In the data rows, the value 128 means zero.
Some points:
tensor([151, 187, 095, 133, 152, 058, 078, 095, 149, 190, 168, 108, 124, 082, 127, 127, 156, 060, 143, 180, 105, 112,
        123, 165, 115, 157, 070, 181, 074, 132, 174, 173])
tensor([169, 156, 159, 212, 072, 189, 175, 182, 118, 159, 146, 151, 130, 086, 115, 134, 081, 139, 094, 079, 090, 183,
        159, 120, 135, 105, 075, 095, 104, 133, 091, 066])
tensor([173, 144, 142, 238, 099, 195, 169, 177, 127, 126, 132, 173, 132, 106, 110, 139, 081, 126, 094, 088, 101, 187,
        151, 117, 126, 114, 075, 063, 100, 138, 105, 060])
tensor([120, 102, 146, 138, 178, 132, 101, 136, 128, 150, 113, 018, 138, 114, 160, 159, 165, 176, 099, 123, 131, 066,
        122, 134, 154, 139, 160, 109, 124, 108, 034, 159])
tensor([144, 068, 114, 125, 131, 196, 136, 136, 116, 108, 078, 169, 130, 157, 118, 129, 111, 144, 159, 126, 179, 122,
        126, 145, 100, 117, 068, 149, 185, 100, 124, 136])
tensor([082, 102, 157, 086, 149, 088, 116, 128, 130, 139, 137, 036, 142, 115, 161, 155, 136, 194, 069, 100, 123, 089,
        133, 099, 185, 118, 195, 109, 131, 131, 080, 174])
tensor([147, 125, 101, 117, 167, 122, 136, 103, 122, 075, 145, 154, 111, 151, 127, 129, 145, 066, 193, 169, 138, 158,
        122, 091, 106, 117, 159, 125, 155, 120, 156, 093])
tensor([157, 161, 090, 095, 184, 073, 077, 077, 149, 113, 172, 152, 131, 157, 114, 100, 157, 049, 194, 160, 125, 150,
        102, 104, 104, 133, 150, 144, 131, 134, 175, 114])
tensor([155, 162, 094, 168, 164, 050, 095, 074, 145, 163, 127, 154, 118, 083, 125, 144, 133, 079, 128, 163, 069, 139,
        122, 174, 091, 174, 093, 153, 106, 128, 175, 188])
tensor([106, 106, 134, 129, 176, 115, 095, 140, 125, 169, 107, 007, 141, 122, 162, 155, 157, 172, 092, 140, 128, 073,
        124, 146, 147, 130, 156, 123, 140, 107, 048, 171])
tensor([162, 150, 081, 238, 136, 090, 153, 113, 143, 138, 111, 228, 125, 117, 122, 166, 118, 099, 093, 110, 076, 183,
        136, 101, 113, 151, 098, 049, 131, 134, 102, 106])
tensor([137, 050, 132, 155, 087, 215, 159, 156, 111, 113, 094, 140, 129, 150, 129, 128, 104, 159, 146, 098, 174, 123,
        135, 143, 097, 108, 070, 143, 166, 116, 130, 128])
tensor([177, 145, 141, 206, 095, 206, 171, 171, 116, 148, 119, 177, 126, 105, 121, 137, 087, 136, 097, 084, 108, 174,
        157, 123, 129, 110, 082, 051, 091, 140, 094, 074])
tensor([046, 109, 151, 023, 053, 125, 126, 149, 126, 118, 106, 093, 147, 136, 127, 119, 156, 196, 063, 107, 157, 104,
        132, 178, 167, 153, 177, 132, 130, 130, 178, 106])
tensor([146, 052, 140, 126, 102, 197, 150, 156, 111, 110, 091, 141, 123, 143, 120, 132, 098, 158, 147, 115, 169, 130,
        147, 130, 087, 111, 067, 178, 171, 128, 125, 114])
tensor([176, 135, 145, 217, 087, 185, 170, 185, 116, 146, 128, 165, 132, 098, 116, 131, 074, 147, 094, 093, 106, 164,
        160, 132, 125, 121, 080, 059, 108, 140, 100, 055])
tensor([152, 121, 110, 136, 168, 135, 137, 112, 116, 098, 112, 149, 119, 148, 108, 123, 136, 079, 195, 170, 165, 159,
        120, 104, 099, 122, 138, 138, 169, 099, 142, 096])
tensor([135, 054, 122, 156, 106, 203, 144, 142, 110, 130, 090, 165, 122, 151, 124, 112, 109, 157, 143, 098, 182, 120,
        136, 150, 102, 106, 064, 171, 178, 130, 126, 104])
tensor([122, 159, 099, 103, 166, 108, 118, 106, 126, 076, 150, 167, 129, 153, 121, 117, 145, 062, 208, 167, 117, 166,
        126, 100, 090, 124, 150, 107, 153, 111, 166, 118])
tensor([129, 188, 106, 104, 190, 078, 092, 079, 148, 107, 167, 145, 132, 155, 113, 085, 148, 058, 213, 163, 102, 146,
        106, 096, 104, 130, 183, 126, 119, 125, 153, 129])
tensor([204, 170, 131, 220, 105, 171, 166, 170, 126, 137, 121, 199, 126, 110, 120, 133, 080, 136, 096, 084, 100, 171,
        153, 111, 113, 119, 080, 065, 102, 135, 085, 064])
tensor([139, 193, 086, 128, 162, 060, 081, 092, 146, 193, 166, 109, 131, 101, 115, 117, 172, 053, 140, 179, 098, 109,
        125, 177, 108, 162, 083, 170, 079, 131, 147, 178])
tensor([040, 124, 154, 013, 086, 116, 131, 128, 130, 109, 108, 086, 134, 138, 120, 117, 150, 198, 077, 102, 168, 093,
        113, 142, 196, 145, 193, 135, 126, 150, 166, 132])
tensor([067, 117, 154, 031, 127, 111, 119, 141, 133, 123, 135, 054, 137, 123, 160, 154, 136, 178, 062, 121, 107, 093,
        115, 102, 208, 118, 221, 118, 111, 147, 091, 180])
tensor([150, 153, 109, 103, 169, 071, 081, 082, 140, 145, 179, 176, 136, 151, 103, 062, 140, 052, 203, 179, 122, 148,
        112, 096, 103, 135, 154, 140, 138, 120, 153, 130])
tensor([142, 154, 091, 124, 155, 105, 129, 109, 136, 094, 145, 195, 114, 166, 112, 108, 145, 060, 195, 175, 137, 147,
        113, 096, 103, 113, 150, 121, 173, 115, 136, 103])
tensor([151, 186, 115, 111, 184, 057, 085, 073, 145, 124, 176, 153, 128, 152, 131, 097, 131, 059, 213, 165, 108, 134,
        105, 087, 100, 124, 173, 122, 133, 120, 146, 127])
tensor([083, 092, 153, 086, 152, 102, 121, 152, 127, 137, 119, 011, 139, 119, 165, 145, 159, 184, 076, 125, 128, 090,
        130, 110, 176, 122, 197, 115, 122, 128, 076, 159])
tensor([047, 139, 158, 018, 096, 111, 115, 116, 132, 114, 132, 097, 130, 142, 162, 132, 130, 174, 069, 114, 108, 084,
        114, 101, 218, 122, 221, 116, 117, 154, 150, 167])
tensor([145, 185, 101, 123, 154, 062, 086, 075, 141, 189, 168, 107, 122, 095, 118, 137, 154, 059, 143, 175, 100, 132,
        128, 169, 114, 160, 076, 173, 065, 130, 165, 183])
tensor([060, 140, 164, 003, 116, 104, 118, 134, 135, 105, 133, 066, 134, 137, 151, 128, 133, 172, 076, 116, 099, 087,
        110, 089, 210, 119, 232, 121, 132, 156, 126, 183])
tensor([131, 062, 145, 145, 076, 220, 158, 181, 109, 118, 093, 122, 124, 134, 132, 120, 092, 166, 118, 114, 198, 119,
        123, 170, 115, 100, 078, 160, 155, 121, 131, 131])
tensor([134, 050, 142, 163, 092, 178, 158, 177, 111, 137, 094, 119, 129, 134, 128, 115, 097, 177, 122, 106, 188, 139,
        134, 165, 096, 109, 069, 154, 153, 117, 115, 127])
tensor([162, 156, 094, 222, 157, 033, 128, 087, 148, 144, 117, 210, 122, 098, 130, 169, 123, 087, 115, 124, 060, 167,
        118, 137, 092, 161, 080, 104, 123, 130, 159, 145])
tensor([168, 143, 154, 234, 089, 191, 177, 164, 120, 158, 136, 165, 131, 110, 115, 147, 082, 133, 105, 076, 097, 169,
        152, 114, 124, 114, 075, 049, 110, 137, 093, 052])
tensor([162, 098, 106, 128, 139, 118, 155, 118, 134, 092, 105, 154, 112, 168, 114, 136, 130, 096, 179, 133, 168, 145,
        123, 114, 092, 114, 119, 148, 183, 117, 149, 083])
tensor([175, 169, 109, 255, 131, 133, 148, 115, 132, 140, 109, 213, 115, 122, 125, 160, 084, 121, 095, 092, 084, 171,
        144, 114, 117, 146, 087, 060, 113, 132, 114, 071])
tensor([143, 151, 096, 124, 167, 084, 113, 080, 136, 115, 157, 155, 118, 136, 113, 096, 171, 050, 221, 164, 116, 159,
        109, 103, 111, 122, 165, 130, 127, 124, 162, 136])
tensor([129, 086, 174, 159, 076, 220, 165, 192, 111, 119, 119, 118, 126, 112, 135, 127, 096, 185, 101, 095, 158, 126,
        143, 160, 097, 116, 085, 165, 106, 122, 083, 116])
tensor([129, 049, 162, 163, 082, 214, 163, 172, 106, 116, 085, 106, 128, 140, 121, 107, 110, 165, 122, 103, 166, 128,
        139, 168, 106, 116, 076, 187, 134, 120, 119, 133])
tensor([158, 097, 104, 125, 153, 133, 144, 119, 118, 111, 094, 143, 116, 164, 120, 117, 137, 099, 207, 145, 164, 132,
        129, 101, 090, 119, 120, 127, 174, 120, 147, 096])
These points spread out most along one direction. Take the direction at right angles to it along which they spread out most. Then take the direction at right angles to both along which they spread out most. Go by this last direction. For each point below, how far along it does it lie, from 0 to 99? The average is 50, and the first point in the table lies past the average. One standard deviation of the points above along it is 16.
tensor([150, 181, 104, 150, 173, 083, 098, 078, 141, 104, 168, 180, 111, 146, 106, 106, 141, 067, 218, 178, 123, 143,
        115, 104, 112, 120, 152, 115, 120, 126, 130, 116]) 47
tensor([064, 109, 169, 000, 081, 119, 126, 125, 131, 099, 121, 097, 135, 141, 140, 124, 121, 194, 074, 111, 115, 084,
        116, 136, 205, 140, 212, 131, 113, 154, 162, 146]) 53
tensor([110, 096, 176, 151, 065, 234, 168, 185, 114, 117, 104, 102, 130, 128, 127, 113, 114, 178, 109, 086, 171, 101,
        142, 160, 093, 125, 072, 175, 109, 131, 109, 118]) 39
tensor([056, 146, 160, 039, 105, 095, 131, 110, 129, 106, 138, 089, 133, 137, 148, 139, 143, 185, 062, 105, 097, 081,
        113, 104, 212, 115, 226, 120, 121, 145, 143, 186]) 63
tensor([148, 115, 096, 123, 139, 117, 130, 087, 130, 080, 131, 163, 117, 152, 117, 139, 156, 099, 203, 149, 156, 127,
        126, 087, 096, 119, 138, 164, 172, 108, 176, 092]) 27
tensor([056, 124, 141, 072, 156, 098, 124, 143, 126, 117, 132, 045, 140, 121, 162, 149, 144, 179, 065, 136, 114, 093,
        127, 101, 183, 110, 205, 114, 129, 138, 074, 194]) 64
tensor([162, 201, 087, 147, 155, 054, 076, 070, 142, 199, 175, 104, 128, 094, 122, 117, 161, 056, 148, 163, 096, 120,
        128, 156, 121, 156, 089, 184, 079, 130, 162, 159]) 65
tensor([122, 072, 160, 147, 097, 227, 159, 162, 113, 115, 107, 140, 125, 123, 118, 122, 086, 185, 104, 102, 187, 109,
        140, 170, 105, 117, 075, 165, 134, 121, 098, 136]) 36
tensor([060, 100, 153, 028, 048, 128, 118, 170, 127, 117, 106, 094, 149, 129, 118, 115, 139, 202, 075, 107, 165, 110,
        125, 180, 160, 166, 159, 137, 111, 129, 179, 124]) 46
tensor([153, 193, 094, 150, 164, 047, 075, 084, 139, 172, 157, 142, 121, 087, 123, 133, 156, 063, 141, 170, 102, 113,
        128, 173, 119, 167, 069, 170, 091, 127, 163, 167]) 63
tensor([075, 126, 150, 066, 145, 098, 113, 149, 119, 137, 133, 046, 135, 119, 166, 154, 146, 188, 059, 125, 110, 085,
        124, 105, 186, 125, 215, 098, 132, 139, 068, 156]) 67
